x =
[[6 4 7 7 1 7 5 2 2 3 3 2]
 [1 5 7 6 5 4 1 6 4 7 4 4]
 [8 8 2 3 1 5 6 2 5 7 5 1]]
Give the 2nd entry, reading row by row.
A: 4
Give the bottom-right entry.
A: 1
The top-right entry -> 2
The first entry in reading order is 6
The entry in the bottom-left corner -> 8
Give the fifth-last entry, reading row by row.
A: 2
The third-last entry, reading row by row is 7
The 3rd entry, reading row by row -> 7
Give the second entry on the main diagonal.
A: 5
Give the fifth entry in reading order.
A: 1

Questions about the row below.
1) Read off the 3rd entry.
2) Read off the 1st entry.
-0.108	0.109	-0.017	0.073
1) -0.017
2) -0.108

Read these off the array that follows.
1) Read off the entry just right of 612.
2) Read off the largest entry in the last row.
3) Read off the entry just left of 662.
4) Read off the bottom-right entry.
5) Read off the top-right entry.
6) Read off the entry directly above 482.
7) Read off the first entry in reading order.
8) Read off the top entry of the column that holds the largest entry.
[[691 681 788 326 525 201 490 537 500 423 179 175 275 603 675]
 [842 437 348 351 454 662 399 531 441 571 543  38 697 233 745]
 [599 325 312 328 361 790 670 896 405 693 568 496 575 355 380]
 [235 658 843 684 741 612 877 302 670 233 529 703 449 848 473]
 [332 202 497 653 602 601 570 580 520 436 632 819 718 396 382]
 [ 14 675 410 652 567 443 510 807 609 726 476 915 476 468 655]
 [512 668 511 247 202 143 592 701 154 574 390 630 427 766 586]
 [681 401 277 685 567 665 795 398 570 993 524 365 533 475 496]
 [676 776 298 705 724 357 330 354 621 679 541 463 482 471 773]
 [867 731 687 410 585 828 327 335 615 356 635 187 626 475 669]]
1) 877
2) 867
3) 454
4) 669
5) 675
6) 533
7) 691
8) 423

[[ 22  58 -43   1   5   5]
 [ 32   5   8 -35   6   9]
 [ 36 -11  19 -10 -32  -2]]
Rows and columns are numbered from 1.
What is the entry in row 2 and column 1?
Answer: 32
The entry directly above 32: 22
What is the top-right entry?
Answer: 5
What is the bottom-right entry?
Answer: -2
What is the entry directly below -43?
Answer: 8
What is the entry just right of the smallest entry?
Answer: 1
The entry at row 3, column 1 is 36
The top entry of the column that holds the largest entry -> 58

Questions about the table below. Rows and columns are numbered from 1.
1) What is the entry in the bottom-left corner?
2) What is the entry at row 2, column 3?
3) What is the entry just right of 56?
4) What is the entry directly below the smallest entry?
5) What is the smallest entry?
6) What is the entry at row 1, column 3?
7) What is the top entry of the column that holds the largest entry?
8) What is the entry directly below 52?
35  41  45  48  29  94  56  53  69  58  18  52
31  47  37  71  83  45  40  55  53  50  54  46
34  54  91  53  65  40  28  82  47  87  31  92
45  77  44  32  70  68  27  24  22  29  57  30
44  69  41  91  38  46  30  41  83  28  26  38
54  62  65  77  35  33  58  54  68  53  67  59
1) 54
2) 37
3) 53
4) 54
5) 18
6) 45
7) 94
8) 46
